In the data rows, the value 128 means zero.
Each row of this table is followed by its label. One hidden rule gives the labels. It looks at one to three of the table's principal directions, none of them among the few with the most spread.
[108 164 101 124 101 114 118  97 161 117 162 200 114 142 105  88 119  69
 212 185  35 136  46  93  98 168 111 125 198 114 180 124 141 144 119  94
 123 109 173 124 144  77  84 116 113  91 118 159 128 146  88 148 101  82
 135 196 101  84  83] y
[111 120  93 100 151 119 108  96 152 117 124 158 104 136 109 118 125 110
 165 157  81 111  92 120 129 151 118  96 164 156 187 110  98 129 127 133
 122  85 136 159 179 124  92 124  90  70 110 127 106 107 113 183  74 125
  80 148 118 158  83] x
[ 99 132 128 110  76 138 116 118 124 104 135 183 123 179 108  69 126  74
 162 143  50  65 125 155 116 162 141 177 150 122 185 126  86 138 136  92
  95  95 178 144 201  99  76 139  75  82  79 122 124 110 132 199  36  64
  78 160 142  97 103] z
[169 154 180 173 139 125 104 128 173  83 104 123 125 160 152 121 204 125
 191 164 142 134 124 130 160 116 153   8 165 137 165 169 154 120 130 151
 161 120 113  62 111 163 148  85 134 114 154 110 108 152  83 131 189 197
 153  78 131 115  38] x
[111 113 100 120 144  96  91 105 141 113 120 134 115 144 113 108 137 129
 137 116 121 119 158 113 143 114 109 128 132 129 120  89  93 102 165 167
  88 150 104 145 134 121  92 135 130 125 125 133 119  83 140 118 108 163
  56 144 136 176 127] x
[138  87 110 131 174 115 124  99 151 108 123  72 115 152 142 142 134 195
 126 133 177 149 147 104 156  81 141  52 123 154 137  83 115 125 153 185
 137 155  86 156  96 169 117 133 113 120 138 123 127 119 126 137 153 200
  76  72 103 190  93] y
[113  49  98 156 147 127  85  87 146  69  88 123 158 198 155 164 132 150
 117  34 178  64 205 121 161  55 116 157 131 114  88  85 104 106 163 161
  74 182  84  96 142 146  95 103 126 155 160 152 121  97 143 102 122 204
  55  89 130 221 144] z
[132 195 142 118 132  84 147 142 122 147 156 115 113 111  88  81 124 116
 161 191  92 182  75 115 102 130 122 100 134 113 132 152 141 138 107 128
 144 141 135 158  97 102 115 133 143 115 135 109 139 155 107 133 139 120
  90 159 120  99  97] z
[127 144 136 138 139 156 167  96 114 164  97 153 168 111  88 137 130 105
 149 152  78 145  60 151  89 103 155 151 145 128 141 167 186 136  86  49
 161 103 155 108 136 108 169  99 166 133 178 130 131 193 128 100 156 113
 183 126 122  99  99] x
[121 134 140 128 150 120 139 139 154 146 118 100 131  95 113 146 152 143
 110  99 154 109 118 137 118  99 116 122 118 135 123 134 150 123 105 117
 121 144 122 128 132 132 144  93 119 148 144 120 114 135 133  97 166 152
 112 112 136 149 112] x
[148 126 136 145 157  83 108 129 155  99 133 119 112 150 138 125 141 142
 172 172 131 172 123 102 161 154 126  54 169 130 125 137 127 130 168 195
 157 107  96 114  98 131 113 141 149  99 151 115 132 105 102 134 128 154
 111 143 126 144 107] y
[ 96  66  75 103 185 140 141  89 101 145 126 140 122  88 108 170  72 181
  97 126 144 192 124 107 120 118 153 120 123 142  90  80 143  98 129 135
 144 139  90 170  70 115 136 164 181 140 160 159 144 128 145  90 131 161
 131 122  98 163 180] x
[169 144 155 162 139 128 137 129 117 121  61  76 168 154 114 154 159 142
 110 115 158  99 162 153 147  63 133  98 100 130 108 173 155 116 108 132
 128 143  92  89 126 153 161 102 170 170 173 108 116 162 131 108 188 186
 109  69 152 159 107] y
[125 162 134 128 120 130 158 132 131 147 130 118 150 123 100 106 136 124
 135 133 101 111  92 135  90 103 135 149 119 116 148 156 148 147  94  72
 118 129 169 132 140 127 124  94 111 128 124 125 128 166 136 139 132 106
 115 125 134 108  88] y
[129  96 107 139 119 148  98 124 136  94 108 155 135 141 167 183 127 107
  99  41 171  62 173 124 159 118  85 177 118 122 114 113 105 110 126 127
  77 143 113  84 172 143 127  99 124 152 122 168 104  84 135 100 129 150
 154 126 135 161 171] x
[121  87 125 157 192 124 154  75 145 126 107 127 168 116 110 170 119 177
 133  98 159 174  77 123 130  56 145 119 146 119  87 133 200 101 109 112
 150 169  88  91  75 119 145  99 197 162 233 160 138 174 133  30 211 204
 151  85  96 162 129] x
[131 149 163 149 103 114 146 150 128 141 139 128 176 107 123 123 136 124
  83  48 161 100 129 155 138 102  95 231  93  86  72 173 151 113 109  99
  84 168 133  77 144 103 126 101 152 187 158 148 132 133 171  43 182 125
 149 132 151 118 183] z
[165 219 158 137  78  98 108 171 147 116 120 116 125 160 125  73 187  75
 157 150  94  65 146 129 137 145  88 118 114 119 179 179  85 152 127 126
  84 108 170 110 190 147 103  88  81 108  69 101 108 107 118 179 113 104
  89 154 174 105  59] y
[174 114 141 173 182 119 139 137 120 126  65  41 171 134 146 181 141 199
  77  65 217 115 168 129 151  31 126 112  68 117  71 155 160 113 117 150
 118 180  74  84  81 202 164  82 180 181 187 127 120 143 148  71 203 217
 135  47 151 189 132] y
[149 178 110 123 118 133 156 159 124 165 100  74 143 131 135 162 125 117
 101 119 135 110 130 101 102  95  64 136 100 141 117 139 127 161  89 100
 119 156 141 129 137 143 142 109 112 155 141 108 138 155 111 125 155 102
 112 118 116 138 126] x
[104  99 126 112 131 142 107 115 144  96 174 174  96 125 160  97 140 135
 145 141 122 162 121 116 144 176 159  89 144 140 169  94 100 104 167 135
 126 113 148 127 125 141  98 156  96  78  96 152 131  85 131 144  99 127
 154 112 106 100 124] y
[113 108 107  98 152 160 144 138 106 143 140 140 105  98 155 143 107 148
 118 154 124 187 113 104 111 158 146  98 118 161 147 104 123 127 136 102
 167 108 157 150  95 161 140 161 124  95 116 134 147 118 123 151  98  99
 182 109  97  90 142] y
[ 98  45  52 111 171 139 113  94 185 106 103 129 127 177 183 190 103 163
 126  76 146 114 124  70 144 108  64 115 169 177 130  51 101 127 155 141
 113 152 105 111 149 147  73 145  84 101 175 140 128  86 107 120  96 133
  83  91  66 198 155] z
[162 159 164 149 124  96 120 154 142 115  92  76 120 164 107 113 153 130
 151 166 123  80 146 154 144 125 135  72 138 129 144 168 131 143 122 177
 140 105 100 130 137 141 129 115 121 120 126  76 110 141 104 182 122 138
  67 122 168 147  75] x
[185 163 154 181 117  79 109 138 155 103  97  89 169 174 150 146 135 124
 135  81 171  86 131 126 175  77  55 146 129  93  76 183 149 137 107 177
 107 179  73  55 137 129 113  86 158 177 188 122 113 153 104  81 199 178
 109 122 137 170 137] y
[134  98 130 125 144 120 120 107 143 114 141 103 110 130 114 131 146 154
 131 143 162 134 155 141 150 117 160  82 141 144 139 102 111 128 144 180
 138 110  91 165 134 124 141 133 112 122 101 110 102 115 136 155 135 178
  82 124 133 173 101] z
[147 122 153 148 112 124  95 130 145 102 145 121 104 150 156 106 156 136
 148 139 156 118 169 136 164 143 149  87 141 124 135 116 108 128 155 190
 136 129 108 124 114 144 132 128 110 126  98 117 121 118 119 150 139 157
 133 122 141 134 103] y
[138  94 133 138 134 124 119 117 122 130 101 100 138 119 125 164 116 156
  73  68 186  85 168 156 162  93 116 166  91 125  90 112 131 110 128 165
 104 156  70 132 138 129 149 124 151 177 136 136 109 112 154  80 166 176
 125 114 146 181 173] x
[134 152 155 155 164  93 127 100 172 110 121 158 149 103  83 131 196  90
 175 121 122 151  72 141 139  93 118 109 171 126 137 171 174  83 119 107
 123 117 117  61 153 100 144  79 179 139 189 145  84 123 134  57 196 191
 134 135 137 132  87] y
[126  89 109 136 156 133  82  94 108  84 105 164 117 163 127 100 129 145
 178 169 106 159 164 126 139 130 196  62 156 127 130 116 115  95 161 164
 147 111 102 128  82 150 112 147 167  98 124 127 119 130 116 182  80 181
 104 113 137 139 100] y
[151 126 146 147 162  95 128 146 117 125  71  23 148 136 105 142 161 178
  56  58 209  73 205 156 148  23 120 130  45 123  85 128 120  90 131 165
  70 194  67 128 124 179 141 104 150 185 145 105  98 101 173  93 172 215
  34  55 177 207 132] x
[119 133 123 120 148 138 160 127  81 178 132 127 132  94 116 111  93 148
 123 181  89 211  88 115  87 144 169 136 109 122 111 125 161 136 145  96
 174 126 152 153  58 134 155 165 174 118 150 131 175 151 138 103 119  85
 196 134 116  78 149] y
[110 104 100 102 162 142 100 105 118 107 125 158  84 135 121  84 141 128
 187 213  65 163 116 116 104 161 202  39 151 162 211  95 100 119 169 125
 159  66 162 172 119 177 115 150 105  38  71 118 110 102 115 237  31 125
 119 121 130 105  53] x
[119 133 122 133 114 126 112 121 148  93  99 140 114 161  99 140 159  76
 148 117 110  58 148 143 135 111 109 119 154 145 162 119 120  95 121 123
  90 122 120 105 180 113 118 117 124 137 126 133  88 101 120 148 115 137
  75 125 145 142 107] x
[142 155 146 114  78 159 130 162 125 128 129 135 120 101 136 156 145 101
  72  85 165  60 171 156 155 153  96 150  89 142 144 146 103 120  86 114
  89 115 132 123 190 120 148 114  99 163  74 138 101 114 140 130 159 124
 150 126 147 119 153] y
[140 103 143 130 142 124 150 118  82 149 129  66 132 133 113 112  99 176
  89 125 166 139 154 166 136  81 170 160  83 121  96 112 122 128 134 167
 144 153  92 177  97 149 149 156 144 148 129 103 136 144 165 140 128 148
 103  96 142 155 148] x
[148 114 143 162 165 140 103 132 124  88  89 139 148 162 170 147 166 139
 170 150 139 187 162 105 143 123 161  35 155 130 106 163 144 115 157 137
 176 119 122  61  70 170 145 120 174 113 185 118 152 144  98 125 143 179
 155  78 121 123 100] x
[125 114 127 143 100 143  92 117 139  92 154 176 119 160 169 112 129  93
 176 126 114 114 130 122 126 153 142 141 167 104 144 117 112 148 143 129
 130 118 148 108 141 130 115 111  98  99  96 140 120 124 103 164  88 114
 162 155 124 107 114] x
[141  98 107 137 132 117 125  96 136 125 121  80 126 162 137 158 102 150
 108 102 170 105 148 122 156  80  97 142 124 135 106  80 116 137 134 184
 119 173  72 151 132 126 127 138 120 157 146 127 125 127 126 112 155 163
  89 113 107 196 147] y
[146 173 140 124 125 161 195 174  65 191 153 107 163  60 139 149  95 136
  89 153 129 212  87 111  63 141 154 156  77 102  98 184 175 177  88  43
 178 112 190 134  76 145 191 123 156 137 126 132 173 188 136 113 150  65
 241 134 117  52 157] y
[147 189 209 148  40  75 162 146 114 151 207  85 136 120  80  58 103 116
  86  98 162  78 118 200 156 116 112 255  87  53  82 160 137 148  93 174
  89 187  99 163 149  46 120 133 120 202 103 122 137 160 170  79 195 105
  96 179 161 114 174] x
[218 204 251 194  93  73 155 200  84 156  96  11 197 162 122  80 155 157
  87 107 195 110 183 210 170  65 127 187  60  68  23 254 156 152 111 191
 151 172  78  80  95 144 166 115 187 207 183  39 148 195 159  96 209 149
 103  96 203 127 148] y
[140  81 141 144 155 165 133 131 124 102 105 126 136 144 193 198 133 162
  96  95 194 163 169 113 181 132 125  81 121 155 102 124 130 110 147 144
 160 140 103  78  92 165 157 145 155 141 187 145 168 113 122  71 180 167
 196  57  95 138 166] z
[114  96  85  94 173 126 127 148  91 167  97  92 136  81 134 154 104 169
  58  76 158 135 161 113 100  93 111 182  51 143  94  97 105 123 148 110
 106 145 132 169 123 181 136 134 134 133 105 124 118  80 171 123  83 131
 116 123 145 160 177] y
[114 142 101 106 139 163 171 127 101 182 131 136 147  65 111 154 100 131
 104 141 105 169  77 110  64 125 140 147 104 130 130 135 167 149  86  43
 148 118 173 152 112 123 164 116 138 134 125 147 141 174 131 112 140  94
 189 136 106  93 135] y
[155 169 205 139  65 131 139 184  92 133 168 108 128 123 130  70 147 124
 104 127 160 108 179 190 142 149 169 174  87  91 109 177 110 143 117 144
 129 122 141 137 127 126 150 132 115 152  67  92 129 144 157 161 131 105
 140 138 180  76 138] y
Here are more rows. What is the label of each one?
[120 107 141 140 134 105 103 109 163 103 171 158  91 134 142 100 150 128
 186 171 120 182 111 109 156 165 147  81 183 137 144  93 133 113 188 180
 164 121 122 120  88 116 119 156 137 107 132 139 138  99 114 114 135 138
 159 150 110 104 110] -> z
[ 95  99  83  90 126 192 148  79 124 143 192 185  89  73 129 149 101 119
 139 164 115 179  78 107  91 159 174 105 152 152 187  62 130 141 100  78
 154 100 162 188 127 107 160 134  93 101  67 174 118 148 118 153 126 117
 205 147  72  96 112] -> y
[ 97  52  82 110 150 170  83 106 152  80 109 211  98 142 170 160 126 134
 158 138 106 132 146  98 146 193 153  62 178 170 170  86 108  99 167 127
 139  74 134 106 129 148 105 152 121  75 110 158 115  79 103 165  62 130
 167 122 108 120 131] -> z
[109  73  77 108 125 133  90 116 168  93 127 169 114 193 194 127 105 132
 153  95 112  91 134  90 152 158  79 157 163 150 157  76  60 150 170 143
 102 119 142 120 175 152  52 140  59  66 106 131 123  64 110 174  34  91
 103 144 100 150 140] -> y
[124 142 149 131 143 111 147 104 135 129 169 137 106 108  92 101 130 137
 159 179 123 191  81 135 129 131 166  85 159 120 133 126 156 112 115 145
 155 133 105 146  85  90 138 140 157 126 148 131 130 153 120 103 171 155
 129 136 110 111 107] -> x
[129  84 147 144 133 103 115 137 143 106 110 117 151 137 133 137 133 164
  92  58 176  86 166 154 167 108 120 178 107 116  89 136 131 104 156 158
  98 142  93  98 141 131 110 126 147 157 141 132 109  88 164  88 133 158
 107 120 159 157 173] -> z
[129 125 142 145 138  95 117 162 141 133  57  85 180 160 144 137 155 136
  82  32 148  60 166 137 142  70  55 207  79 125  80 152 121 112 158 116
  75 179 127  68 164 162  98 108 132 159 187 108 135  84 161  65 128 127
  77  91 161 164 165] -> x
[102  46 109 126 177  89  39  84 139  19 141 158  62 197 140  84 162 150
 210 195 125 190 210  96 181 153 204   0 186 150 157  50  67  72 253 248
 146 113  81 157  75 152  74 192 138  57 101 128 127  39 110 203  49 223
  21 112 122 171  79] -> x
[104 101  86 118 156 133 127 122 137 134  88 132 146 141 136 158 116 144
 118 108 107 123 131  93 115 122 100 128 130 146 119 111 127 125 147 103
 116 134 141 116 125 139 104 132 129 119 166 138 153 112 128 108 105 113
 108 113 114 153 141] -> y
[ 66  44  43  71 186 140 141  88 114 146 129 148 127 115 123 141  74 178
  89 108 108 178 119  93 110 130 127 159 119 167 122  51  92 100 170 107
 110 126 134 177 125 130  78 192 122  89 144 151 150  73 171 122  51 106
  81 114  87 168 188] -> z
[164 133 191 189 146 140 134 144 148  79 117 154 160 158 171 163 174 112
 202 159 143 189 103 124 142 139 168  44 197 112 118 213 192 146 124 111
 214  89 137  22  84 141 173  89 176 113 203 117 144 178  75 114 178 155
 217 102 116  78  83] -> x
[120 131 122  99  82 146 135 143  66 168 144 148 126 113 126  75  89 121
  91 129  89 110 146 151 114 164 145 243  66 118 137 114  86 147 155 101
 110 109 182 180 147 142 122 164 114 118  49 131 146  99 180 163  50  45
 173 173 160  76 170] -> z
[130 150 140 137 108 132 110 148 108 122  80 126 133 169 109  97 149 100
 153 169  72  91 165 144 101 140 163 106 130 118 144 151 118 139 144 115
 123 101 144 127 137 134 129 128 128 106 107  90 128 130 114 182  70 100
  88 134 171 111  92] -> x
[143 184 168 145 124  67 152 155 163 143 103  78 167 132  75 124 167  99
 121  99 123  71  99 159 126  88  67 170 127 115 115 194 153 135 102 118
  97 132 122  97 194  92 118  89 126 155 174  92 104 131 141  92 164 121
  47 144 164 156 112] -> y
[102  62  74 115 128 179  79  97 150  95  75 189 110 176 164 147 126 115
 151 124  77  55 154 115 136 172 137 107 162 169 194  78  89 118 165 115
 108  76 149 114 178 164  98 135  84  72  95 145 110  80 111 190  34  99
 145 116 130 142 111] -> z
[ 96  89  78 106 123 121  96 107 154 132 142 151 106 120 148 137 104 123
 112  69 133  83 132 105 135 129  71 199 124 138 131  54  93 122 154 142
  80 159 128 151 162 127  92 129  89 132  99 161 115  71 141 107  96 116
 122 162 115 162 165] -> x
[103 112  90 119 166  95 137  76 187 138 125 100 125 124  90 143 138 138
 134 102 132 114  75 107 114  55  82 129 148 151 145  69 143 113 122 127
  93 178  97 147 156 104 105 108 107 140 165 139  94 115 130  77 167 172
  51 119  94 193 103] -> y
[123 113 106 131 105 128 118  93 191  99 162 147 109 140 141 155 132 109
 138  86 152  70 104 115 159 121  76 143 164 139 165  86 118 128 110 143
  88 144 114 118 186 101 103 100  77 141 111 170  93 111 116 112 163 146
 124 141  99 160 119] -> z
[132 109 146 130 113  95 105 152 135 103 156 111 124 140 159  95 133 155
 104  82 173 115 168 131 161 125 115 169  94 111 106 114  94 119 175 171
  95 158 118 126 131 148  90 144 109 132  93 128 119  72 157 125 109 140
 103 129 145 131 163] -> z
[120 108  79 112 152 136 128 110 158 125 109  88 112 140 130 176 133 132
 124 113 148  97 137  98 116  82  92  90 138 170 154  76 114 135 115 132
 117 144 117 155 154 147 127 113  84 129 123 125 103 122 110 158 128 152
  67 101 101 187  98] -> y
[101  98  85 118 180 125 115  93 153 111  84 134 129 140 119 153 146 141
 140 123 109 134 122  89 120  96 117  74 137 160 153  91 129 100 154 108
 109 142 128 122 128 148 106 120 132 108 164 149 129  98 122 103 125 169
  86  91 105 168  98] -> x
[134  79 119 132 123 135 103 121  98 109 110 117 128 184 158 113 113 148
 133 140 127 131 192 133 154 133 154 130 128 141 113 102  92 131 188 179
 154 118 118 140 109 158 114 179 130 115 119 105 150 112 138 184  68 119
 107 112 135 142 144] -> z
[ 88  91  67 100 160 121  98  89 168 114 106 146  85 152 119 130 115 136
 160 162  77 113 108  88 122 146 114  63 169 171 181  54 108 112 159 149
 116 124 116 163 135 128  79 154  96  80 128 137 124  89  98 155  76 126
  68 126  99 165  99] -> x
